(in the rows, 128 means zero)
First come named turns, each shown by rows before and after it. For each pair of rows after them, which turns, in which order, take the first row to the second? The first pair is done for you.
H (before => after):
[114 116 114 163 105 152 114 148 118 136 149 119 128 118 117  89 112 122
  92 124 142 150 137 142 101 135 175  89 126 116 149 130 128] => [118 103 144 177 154 114 154 108 131 137 155 100 133 118  88 125 123 124
 104 117 116 118 106 140 116 114 169 109 113 128 155 114 125]
[128 114 111 122 109 120 161 119 142 128 134 104 118 141 134 122 106 155
 147 125 131 135 125 149 115 155 129  95 136 153 144 134 108] => [137 118  99 121 108 125 147 127 148 121 134  95 114 124 125 122 112 151
 133 128 123 139 133 143 105 148 129  91 142 146 150 131 106]
[137 147 101 179 143 119 134  98 144 115 118 119 144 156 107 150 144 161
 156 102 115 122  91 111  98 122 135 158 116 139 138 141 163] => [121 153  97 164 113 141 122 117 133 132 108 147 142 171 145 118 127 174
 161  97 148 151 103 113  99 145 132 158 123 138 120 144 170]
[128 113  97 154 119 105 110 149 133 166 139 132 132 139 112 134 140  72
 120 142 183  84 164 122 114 107 152 126 162 194 117 155 142] => [125 107 111 158 131  98 130 127 137 165 142 131 134 143 113 146 135  75
 136 135 190  70 150 125 125 112 148 138 156 203 115 145 143]
G (before => after):
[138 133 117 150 117 129 110 131 148 113 137 114 148 133  90 120 134 111
  96 114 115 131 102 111 147 128 128 107 132 142 156 139 130] => [117 122 145 142 122 128 152 108 142 131 131 132 149 145 112 120 124 127
 122 103 140 124  85 126 163 138 117 128 119 147 136 118 128]
[129 140 148 111 141 118 157 104 119 135 116 140 112 135 148 123 122 118
 125 123 132 108 120 132 150 118 121 152 114 139 118 121 134] => [152 152 118 116 133 124 117 133 124 118 124 126 110 120 126 123 138 111
  92 132 108 104 137 115 126  96 123 129 129 131 136 135 135]
[ 96 140 100 106 107 136 127 129 137 124 112 126 122 135 143 131 110  98
 157 120 146 134 118 123 131 143 114 130 136 151 136 100 124] => [104 147  98  93 113 137 114 139 130 129 105 136 107 127 150 122 119  90
 152 124 141 118 116 126 127 136 115 130 137 148 135 103 135]
[142  72 129 174 136 129 121 108 126  97 133  70 135 118 103 180 145 120
 114 123 125 140 114 120 167 147 161 124 134 139 100 195 100] => [139  67 162 147 151 118 153  94 107 129 117 103 127 131 142 175 149 110
 139 111 135 120  87 140 180 148 153 161 112 146  74 181 118]
V (before => after):
[137 144 103 105 100 153  76 161 108 134 126 146 115 139 151  97 132 129
 110 132 130 152 153 126 108 133 125 127 142 114 128 137 153] => [109 130 126 113  93 159 103 143 114 147 131 158 127 156 163  96 109 147
 138 126 166 163 147 130 130 153 127 131 133 125 119 123 141]
[130 133 124 106 126 121 124 132 122 134 113 145 119 123 142 117 137 114
 124 128 110 106 122 142 116 119 115 138 137 126 121 143 138] => [120 126 123 105 118 123 129 131 117 138 118 149 117 123 149 118 137 118
 133 130 119 115 117 145 120 130 113 148 136 124 117 134 137]
[151 141 100 108 126 133  96 149 114 139 131 139  98 105 165 108 116 128
 117 159 133 115 137 135 111 119 123 128 131  96 122 116 132] => [132 129 116 111 110 135 117 140 115 149 127 150 108 118 182 103 105 143
 130 156 166 129 134 139 124 133 125 130 129  98 112 104 135]
[167 162 165  87 147 131 118 149 101 115 139 147 101 116 138 135 189 101
  88 131 111 105 110 128 132 124  88 158 149  99 137 126 122] => [157 164 162  83 133 147 121 156  91 128 139 163 104 125 164 116 177 110
  89 126 136 120 117 133 130 145  85 161 148  94 122 117 125]
E (before => after):
[131 109 160 129 169 114 159 100 103 154 120 152 127 143 162 154 115 141
 141 103 133 100  99 127 133 136 131 157  96 146 104 108 138] => [110 106 153 129 155 133 157 109 108 160 122 154 136 156 171 137 104 150
 141 107 159 119 106 131 136 150 134 150 104 149 100 109 137]
[131 134 127 129 133 115 138 113 147 125 132 108 127 131 105 140 127 122
 126 134 119 125 121 114 129 121 131 120 134 129 137 127 119] => [137 133 138 125 140 110 131 115 137 129 131 120 115 127 109 144 132 121
 125 128 112 117 117 123 126 117 131 133 132 124 130 118 134]
[112 102 131 180 120  86 138  94 140 113 112  84 169 132 129 155  83 176
 149 113 147 143 115 115 153 136 129 111  87 109 146 149  92] => [130 106 147 177 142  74 145  87 143 111 115  79 160 126 117 166  94 166
 150 113 121 127 108 119 153 124 127 115  82 103 145 156 102]
[163 151 150  95 153 105 137 140 122 125 112 147  95 134 138 120 143 104
 126 128 117 110 105 129 121 103 107 155 118 119 120 142 154] => [147 149 151  91 131 119 135 151 116 139 112 165  97 149 157 106 125 114
 129 124 141 126 113 131 122 119 106 151 114 119 107 139 158]
Pairs:
Between the rows of a pair lie two turns.
[144 137 157 118 169  95 148 112 115 144 125 159 109 116 136 130 147 106
 124 125  90  77 110 155 138 101 112 165 132 116 118 121 141] => [133 143 134  99 138 126 117 145  99 156 117 181 103 119 167 102 147 111
 114 127 109  96 127 160 125 118 108 166 139 112 111 130 143]	V H
[157 117  88 126  77 202 106 145  97 155  97 122 113 124 172 114 129 135
  85 161 134 130 146 136 118 104 105  64 140  74 172 158  92] => [110  78 132 175  90 184 167  96 137 153 117  94 147 145 147 147  97 164
 133 156 165 141 124 130 160 124 108  71 133  96 180 143  66]	G V
[148 112 129 114 144 124 166 123 138 108  96 161 118 157 140 116  90 114
 116 112 145  91 128 171 146 145 115 155 124 147 106  87 141] => [144 109  95 152 119 139 136 142 173  68 116 119 141 147  96 126  83 129
  90 118 141 126 155 140 134 137 135 115 135 146 138 102 120]	G G
[102 123  93 181 109 145 141 125 193 103 123 140 123 147 112 136  97 112
 111 146 143 154 111 127 153 118 141  97 131 120 144 128 118] => [145 151  96 127 132 138 122 146 146 129 107 182  83 127 154 123 131  79
 101 146 109 113 101 150 134 105 118 125 124 110 126 130 152]	G G
[ 83 167 198 113 208  57 204 135 140 128 134 119 124 126 110 187 184  95
 162 152  79  72 112  90 129 106 158 175  88 132 141  91 139] => [ 93 176 194  80 206  62 190 145 111 153 119 149 104 124 141 166 189  86
 151 152  80  67 111 102 117 107 149 185  86 124 116  90 158]	E V
[119 123 120 125 114 146 105 141 122 109 156 119 113 118 121 108 134 129
 113 112 123 155 160 120 100 123 144 122 148 133 141 116 140] => [139 124 140 131 152 118 133 120 129 103 157 110 107 110 107 131 147 120
 119 108 102 126 143 121 108 112 137 141 143 141 143 113 145]	H V
[172 132 103 109  82 131 110 180 108 152 124 147 112 115 172 128 129  99
 161 139 110  99 122 144 138  84 109 117 112  83 128 132 129] => [146 100 127 168  95 111 157 134 152 134 141 101 148 124 125 169 109 120
 188 128 123 105  99 129 167  90 122 113 113 105 150 118  91]	G H
[126 120 146 129 144 114 157 118 119 138 132 142 120 117 141 128 125 108
 140 128 115 119 103 134 148 140 116 145 119 137 139 107 131] => [111 120 143 133 114 126 156 122 116 138 131 149 133 129 150 120 113 122
 147 124 134 144 109 127 149 148 115 139 128 134 134 108 123]	E E
[155 127 112 138 136 117 101 120 140 107 138  99 142 113  94 125 135 121
 104 138  99 128 135 119 118 109 126 117 137 141 154 141 130] => [115 119 117 130  96 145 119 122 136 123 139 113 157 139 130 103 107 143
 125 131 158 175 137 130 126 142 135 119 133 151 134 130 128]	G H
[133 114 162 137 167  85 174 100 132 130 134  92 128 122 108 146 121 125
 143 128  82 113 101 127 145 122 134 113 119 134 141 124 114] => [160 143 131 106 158  96 131 135 112 134 118 110  98 108 128 130 144 102
 109 134  60 101 117 132 112 106 126 113 122 117 132 138 130]	G V
[139 134 156 115 103 114 128 115 140 128 159 117 118 119 131 141 137 179
 168 109 171 141 136 151 143 156 114 120 117 157 113 111 106] => [172 150 161  97 141  92 116 114 124 134 152 125 102 107 134 145 166 156
 157 111 135 102 121 149 133 131 104 129 117 150 114 107 119]	V G
[115 148  93  93  84 154  54 155 117  95 139 181 131 103 177 106  80 117
 109 126 159 190 159 158 115 139 120  89 149 107 101 137 121] => [ 78 107 137 138  93 133 126 107 151  96 151 160 165 130 153 147  51 145
 153 118 186 200 136 159 163 161 139  93 138 126 108 112  92]	G V
[138 127 106 115  94 141  82 144 117 126 127 139 133 135 143 113 134 126
  82 138 116 128 144 106  93 127 129 109 136 110 121 124 142] => [155 126 138 121 146 106 119 110 122 123 126 126 129 125 122 146 154 118
  98 126  88  82 119 109 112 104 127 129 126 117 127 110 145]	H V
[157 123  91 148 102 137 106 138 131  92 132  98 138 142 100 146 158 146
 133 147  99 132 135 116  93 102 130 134 142 131 135 122 122] => [140 105 124 166 121 127 141 108 142 104 140  94 152 155  91 158 147 151
 158 142 106 127 106 122 117 106 134 149 135 146 129 115 114]	G V
[105 132  96 162 101 126 120 129 138 102 130  70 155 129  76 148 102 145
 131 126 132 142 137 128 134 119 134 108 128 126 154 142  96] => [146 164 112  94 137 110 114 148  81 143  98 128 101 114 136 132 140 108
 130 124  94  85 111 158 122 107 107 156 122 114 121 135 143]	G G
[146 129 138 140  73  92  88 144 105 122 142  98  67  92 137  90 127 135
 110 161 113  94 142 158 118 137 104 188 137 108 147 124 135] => [144 127 136 160  80  81  92 133 126  98 151  70  80  91 107 111 124 143
 112 159 103  95 143 151 125 131 107 184 139 110 161 121 121]	H G
[113 102 141 158 142 114 153  98 167 104 149  74 167 151  87 174 131 133
 147 136 110 124 143 119 166 139 147  91 117 134 163 111 110] => [ 82 103 156 128 111 133 168  98 131 150 139 127 159 170 154 140 112 148
 184 126 164 139 132 146 174 172 128 126 106 140 122  92 124]	V H
[111 138 146 136 102 110 123 152  96 185  98 145 104 149 162  89 103 131
 123 123  93  72 124 163 142 151 122 106 106 113 107 133 154] => [132 135 117 166 114  95 102 157 126 142 114 102 110 125 111 110 120 123
  93 137  56  75 141 134 130 127 135  76 115 113 142 146 136]	E H
[ 96 112 122 143  91 136 103 106 142 142 159  85 130 130 109 116 112 126
 138 130 154 169 156  93 101 156 137  94 140 135 171 107 108] => [140 146 128  82 124 120  86 115  87 178 135 136  79 118 159 103 146  86
 130 127 118 118 147 119  81 132 118 128 127 120 145 110 143]	G G
[ 72  89 143 138 105 125 137 110 126 148 173 124 145 115 172 154 121 143
 121 117 154 143 115 132 144 158 106 131 140 141 112 143 130] => [106 106 107 137 115 120  93 132 133 114 179  98 136  88 130 160 148 125
  83 127 103 134 131 113 114 128 109 107 147 126 139 162 128]	H E
[127 126 122 146 125 134 134 114 144 106 136 109 140 139 121 157 121 135
 143 135 137 138 126 134 148 132 139 126 131 140 123 132 114] => [153 149 112 116 136 130 114 133 124 107 126 125 116 121 135 146 146 113
 125 137 113 117 125 137 127 117 122 129 131 133 121 141 135]	G G
[122  83 165 150 109 129 146  79 145  92 119  53 194 157  88 170 106 172
 163  91 192 145 146 120 125 169 170 101 158 168 158 130 133] => [128  97 135 141  90 141 118 102 144  77 124  43 194 149  75 150 107 171
 136 102 186 163 168 116 107 162 171  82 170 162 166 142 129]	H V
[137 154 133  87 122 124 127 118 104 136 107 148  96 120 155 111 141 110
 111 108 103 128 110 142 117 125 133 127 130 113 122 133 154] => [116 135 156 102 121 130 156  97 106 148 112 149 112 134 163 120 131 129
 135 105 133 138  97 146 134 144 132 138 128 130 113 120 153]	V V
[ 97 120 146 159 168 162 157 159 115 122 155  51 129 106  90 160 125 139
 149 138 142 124 115  92 117 118 150 129 116 141 123 106  79] => [107 124 172 119 177 162 172 155  87 160 140  90 102 115 139 143 127 131
 164 132 158 105 103 114 124 127 137 170 104 142  92  93 105]	G E
[137 127 140 102 128 145  87 129 117 130 112 173 124 142 205 130 124 123
 131 138 171 144 159 161 149 145 127 105 140 139 106 130 161] => [138 106 140 168 152 121 107 101 168  89 140 105 162 136 125 180 128 134
 130 142 147 138 153 131 168 131 144  82 141 151 149 131 124]	H G
[ 96 112 167 152 120 124 198  93 150 156 124 140 145 144 155 146  92 150
 173 117 167 141 110 126 173 165 118 137 107 146 101 101 107] => [162 129 139 165 179  86 157 107 164 116 130  91 130  98  91 183 149 109
 125 137  67  90 111 108 147 103 125 119 117 132 145 121 103]	V V
[112 121 142 119 113 116 140 128 126 146 121 144 137 126 154 111 121 141
 155 115 142 139 129 133 138 126 126 139 118 135 101 123 138] => [146 135 141 116 142  95 128 124 128 127 120 133 122 111 132 131 147 125
 138 122  93 108 125 130 129 100 126 141 120 126 117 139 139]	G H
[111  94  79 161 118 156  87 110 148 118 192 107 139 121 120 117 122 160
  99 119 174 157 134 128 145 125 125 124 100 115 153 136 136] => [127 104  72 160 137 146  70 117 140 111 188 101 133 113 114 126 141 152
  87 122 151 140 134 121 130 109 126 121 103 112 157 149 139]	E V
[188 142 141 115 147  60 161 129 118 114 136 144 116 122 128 175 158 119
 132 125 107  92 108 127 152  99  94 138 123 129 108 106 145] => [143 140 113 105  60 120 133 163 108 130 138 167 131 147 171 121 118 154
 137 121 177 172 141 132 144 156 101 124 133 128  94 111 143]	H E
[170 140 157  97 184 100 129 130  90 149 121 161  74 107 159 132 167  92
 119 118  74  57 127 144 136  86 117 167 121 127  89 115 151] => [181 154 125  87 167 115  95 154  83 137 118 161  73  98 156 123 169  87
  98 121  72  72 142 140 112  80 118 152 129 117  99 129 150]	H H
[140 142 156 129 139 110 147  97 159 140 117 108 125 107 121 143 129  97
 124 112 114 110 107 131 132 110 115 132 135 152 136 108 121] => [134 158 120 103  91 154 104 136 135 152 118 131 117 108 150 105 125  97
 110 114 140 143 134 133 104 123 114 116 148 142 121 123 133]	H G
[103 117 145 133 131 107 143 132 135 122 133 113 124 133 134 141 137 136
 143 146 138 107 107 124 150 107 107 154 142 140 125 130 125] => [ 92 118 136 132  99 128 130 144 129 133 135 116 123 136 149 119 130 146
 138 138 159 132 120 124 145 122 109 144 143 135 120 138 121]	H V
[143 128 154 122 137  61 135 137  89 137 117 110 162 136  81 130 116 129
 133 148 113 122 122 119 157 154 144 155  88 144 138 103 123] => [120 127 148 120 101  84 129 153  86 147 115 128 168 151  98 108  96 150
 130 147 145 153 136 120 152 177 146 150  94 145 132 103 122]	H V
[128 121 115 126  87 135 118 144 121 139 130 164 139 127 141 103 122 135
 119 135 140 157 134 138 129 144 139 118 134 115 131 133 139] => [124 112 153 136 108 117 161 115 122 144 126 159 145 137 140 121 116 143
 143 128 137 137 102 139 153 147 138 142 125 128 122 118 133]	H H
